128 stands for zero in the data rows.
Some points, each followed by its number:
[148 155  57 119 148 164 152  94 122 141 159  97  67 171 152 154 142 120
 119  81 126 146 117 202] 0
[152 111 146 219 110 111 182 224 210  87 149 104 138  90  45  72  55 125
 153 180 169 145 140  75] 1
[119 162 133 116 121 116 146 164 122 135 116 123 158 121 105  54 121  87
  63 165 142 125 135 109] 2
[115 170 106 135 152 117 183 255 173 143  94 141 187  96  72  52  55  62
  88 227 188 136 158  96] 3
[ 71 158 146  84 127 109 125 121  71  89  74 142 148 108 171 124 159 131
 131 183 135 105 128  80] 4
[134 118 180 168  89  90 173  89 145 124  75 120 104 103 152 154 117 193
 252 134 115 132 135 121] 5
[157 160  83 148 143 131 199 179 172 148 131 104 103 120  91  95  92 100
 135 150 157 154 135 168] 6
[ 84 174 145  54 105 124  80  92  48 160  42 129 147 199 235 139 111  98
  85 129 102  92 158 151] 7
[114 121 104  66 144 160  69  35  83 168 136 156 107 149 204 204 194 147
 153  74  89 116 115 189] 8
[132 154 197 116  70  73 160  93 138 170  45 144 185  87 135  88 113 150
 184 171  98 112 147 126] 9
[142 127 147 145  87 111 137  69 125 111 114  98 106 141 149 124 136 156
 150 116 109 124 120 144] 10
[ 97 116 130 114 175 148  85 150  70  82 161 148 117 141 130 153 156 122
  71 112 133 124 117  78] 11
[134 115 111 163 138 142 144 165 141  95 171 111 100 121  91 112 119 124
 114 130 146 144 119 111] 12
[136 162  79 109 136 125 181 144 167 170 104 124 116 105 138 124 123 113
 176 161 149 141 134 180] 13
[167 106 139 164  73 129 119  94 189 147 143 108 133 132 131 125  90 137
 173 117 105 121 135 167] 14
[155 108 143 213 115 109 183 224 216  98 144 104 135 100  42  80  54 124
 152 169 163 152 140  78] 15
[140 163  94  75 133 139 136  61 110 192 107 124 110 153 166 149 164 117
 134  93 110 131 129 212] 16
New points follow, each followed by the numbers of its three nearest points above, nearest first.
[133 107 151 130  73 130  86  36 110 106 121 109 119 165 178 159 137 154
 144  88  91 109 115 143] -> 10 14 8
[143 102  95 164 140 145 129 177 161 103 179 108  99 137 108 130 100 120
 114 118 149 148 128 126] -> 12 6 14
[134 144 166 134 103 111 132 151 114 142  82 120 163 164 134  93  75 110
  82 135 119 121 153 112] -> 2 10 12
[108  79 111  85 147 181   0  45  63 115 194 153 122 195 187 213 197 134
  67  44  80  97 100 151] -> 8 11 16
[124 151 187  96  81  85 144 101 124 188  46 158 172 101 136  95 116 138
 169 162  96 111 141 143] -> 9 10 4
[122 150 152 148 117  96 183 117 112 106  87 104 113 110 119  98 137 147
 144 146 139 141 127 102] -> 10 12 4
[ 93 102 151 125 154 135  86 146  74  87 147 148 137 140 124 149 151 134
  80 112 133 120 116  64] -> 11 12 4
[127 147 190 109  70  79 146  99 132 182  42 155 177  98 138  91 114 136
 171 169 102 109 147 138] -> 9 10 5
[125 158 144 136 114 110 161 186 150 126 115 133 159 103  78  30 109  84
  68 188 152 120 136  98] -> 2 3 12
[117 130 150 120 113 117 123  70  81 107 107 118 106 147 158 134 159 155
 122 103 112 116 113 122] -> 10 4 11
[145 133  97 139 115 129 157  74 154 118 150 100  78 112 138 140 163 155
 191 122 122 136 107 169] -> 10 14 0
[131 129 108 124 111 138 122  90 134 126 136 112 103 139 156 148 143 138
 149 109 123 121 121 159] -> 10 0 14
[110 126 125  70 131 149  74  30  65 162 113 160 125 146 213 207 204 163
 161  76  88 108 119 175] -> 8 16 10
[134 161  91  70 133 144 127  79 106 191 104 135 120 155 170 149 149 113
 129 101 105 127 132 204] -> 16 0 8
[130  87 150 158 130 141  87 193 166 124 161 161 184 104  85 119  89 116
 113 145 140 124 140  77] -> 12 2 15
[ 98 106 134 123 175 148  72 150  80 105 168 154 141 136 122 160 157 119
  69 107 128 118 115  82] -> 11 12 4
[155  84  88 171 147 164  97 206 201 120 212 132 146 126  81 136  80 107
 102 121 155 140 132 119] -> 12 6 15
[140 102 167 151  87 111 118 138 174 121 123 132 162 109 109 100  94 133
 152 147 125 123 140 104] -> 14 12 10
[153 152  64 103 135 159 116  91 128 153 164 109  93 180 145 140 124  89
  77  96 109 130 118 215] -> 0 16 10
[ 81 152 152  78 106 124  78 109  55 139  52 127 154 192 231 142 102 104
  88 135 110  94 162 129] -> 7 4 16
[144 113 104 171 138 139 147 172 165  97 169 103 101 129  93 112  99 117
 115 132 157 145 124 109] -> 12 6 15
